Here are some points, each followed by its number:
array([ 17,   2,  -1, -35,  12,  -1, -23,  -9,  17,  25,  17,   4,  14,   8,   8,  -5,  16,  -1,
         6,  -6,   0,  -5]) 0
array([  9,  27, -20,  -7,   3,   6,  -8, -14,  31,  47,   0,   2,  -3,  12,  -3,  11,   3, -30,
        11, -13,  23, -31]) 1
array([ -7,  -3, -21, -16,  -6,  34,  16,   9,   7,  22,  22,  -8,  -6,  10,  -2,  -2,   5,  12,
        30, -10,  -5, -16]) 2
array([  0,  23,   2,  23, -25, -15,  -9,   6, -35,  -3,   9, -15,  18,   8, -20,   4, -10, -22,
         0, -36,   6, -26]) 3
array([ 16,  57,  21,  18,   1,  -5,   3, -14, -13,  13,  28,  11,  -1,   0,  -5, -55,  34,  30,
        28,  -5, -78,  49]) 4
array([ 23,   7, -18,   8, -29,   6, -13, -12,  -5,   0,   7,   5, -20,  -5,   9,  12,  -5,   9,
        26,   1,  36, -15]) 5
array([ 24,  -3, -20,  13,  -9, -17, -27,   2,  -8,  -4,  -2, -17, -36,  11,  13,  13, -17, -26,
        -9,  15,   6,  -8]) 6
array([ 22,  14,   1,  14,  -9, -38,  -9,   7,  10,  -7,  -4,  16,   3,  26,  37,   6,  -2,   9,
       -10,  -9,  20,  -8]) 7
array([  0,   8, -23, -27,  41,  28, -11, -12,  45,  51,  31, -11,  16, -27,   5, -15, -23,   0,
        -7,  -1,  19, -35]) 8
array([ 12,  16,  12,  22, -37, -30, -27,  -6, -24,   1, -10, -35,   1,   2,  15, -18, -10,   0,
        -2, -14,  15,  -6]) 9
array([ -4,  -7, -11, -10, -22,  38, -12,   4,   1,   7, -21,  39,  17,  36,   0,  14,  -1,  -2,
         0,   8,  11,  -8]) 10
array([-12, -12,  -9, -35,  24, -24, -26, -15,   5,   4, -21, -12,   6, -45,  14,  21,  21,  -2,
         2, -11,  18,   2]) 11
Which point above is nearest to each new point by angle? Its number follows each.
array([  2,  28,  -8,  21,  27,   2,  10,   4, -35,  15,   7,  25,  -9,  19, -13, -11,  18, -37,
        17,  -1, -19,  -2]) 4
array([  4, -41,  22,  10, -21,  -4,  -5,  23,   2, -21,  23,  12,   5, -19,  12,  -6, -67,   5,
        -3,  29, -19,  14]) 6
array([-15, -39,  33,   6, -18,   8,  54,  47, -22, -36, -18,  43,   2, -28,   9,  -2, -33, -12,
       -21,  12, -27,  22]) 10
array([ 13,   5, -21,   7,  -3,   8, -27, -24,  18,  36,  16,  -9,  -9,  17,  19,  -1,  39,   3,
       -12,   3,  45, -14]) 1
array([ -21,  -56,  127,   24,   23,  -85,  127,   26, -127, -127,   84,  -34,   56,  -60,    2,
       -127,  -82,   -1,  -48,   31, -127,   67]) 4
array([  0,   3,   4,  -3,  20,   6,   1,  -1,  24,  12,   8,  25,  -3, -17,  -7, -18,  22,  24,
        17,  12, -12,  32]) 4
array([ 14, -22,   5,  14, -24,  21, -13,  16,  -5,   4, -11,   5,  13,  25,   3,  21, -28, -14,
         6,  -6,  47, -17]) 10
array([  4,  -1, -22, -22,  -1,  31, -10, -21,   1,  -7, -21,  14,   4,  16,   3,  12, -10,  -9,
         9,   8,  30, -37]) 10
array([  12,  -59,  127,   40,  -20,  -43,  118,   20, -121, -127,   59,  -28,   44,  -67,   -8,
        -77,  -66,    1,   -6,   48, -125,   91]) 4
array([  1,  80, -23, -21,   9, -20, -29, -25,  31,  16,  -5, -22, -34,  44,  16, -23,  35,  65,
         1,  -5, -78,  50]) 4
array([ -6,   6,   4,  -3,  29, -24,  11,  31,   7,  28,  16,  29, -16,  28,   9, -34,  39,  57,
         1,  11, -67,  67]) 4
array([-10,  60, -23, -13,  -8,  21,   8,  15,  29,   6,  -4,  30, -49,   8, -11,  17,  36,  36,
         3, -18, -43,  19]) 4
array([ 36,  17,   8, -22,  -2, -45, -15, -18,   3, -19, -18,   0,   5,  22,  -7,  21,   5,   9,
       -34,  -2,  34,  -7]) 7
array([ -1,  32,   2, -21,  -1, -18, -24,   6,  11,  17,  27,   3, -18,  -5,   5, -27,  21,  37,
        -2,  -4, -82,  38]) 4
array([-33, -13, -40, -37,  15,  74,  21,  11,   4,   2, -17,  -2, -24, -17, -26,  33,  34, -17,
        38,  -6, -37,  -6]) 2
array([ 21,  -3, -10,  11, -16,   6, -20,  -9, -12,   1,  23,  13, -12,  17, -12,   8,  34,  -6,
        -8,   4,  40, -22]) 5
array([  1,  62, -24,   3,  10,  -2,  -4, -17,  34,  13,   7, -33, -17,  43,   8,  -8,  32,  13,
       -17, -16,   2,   1]) 1
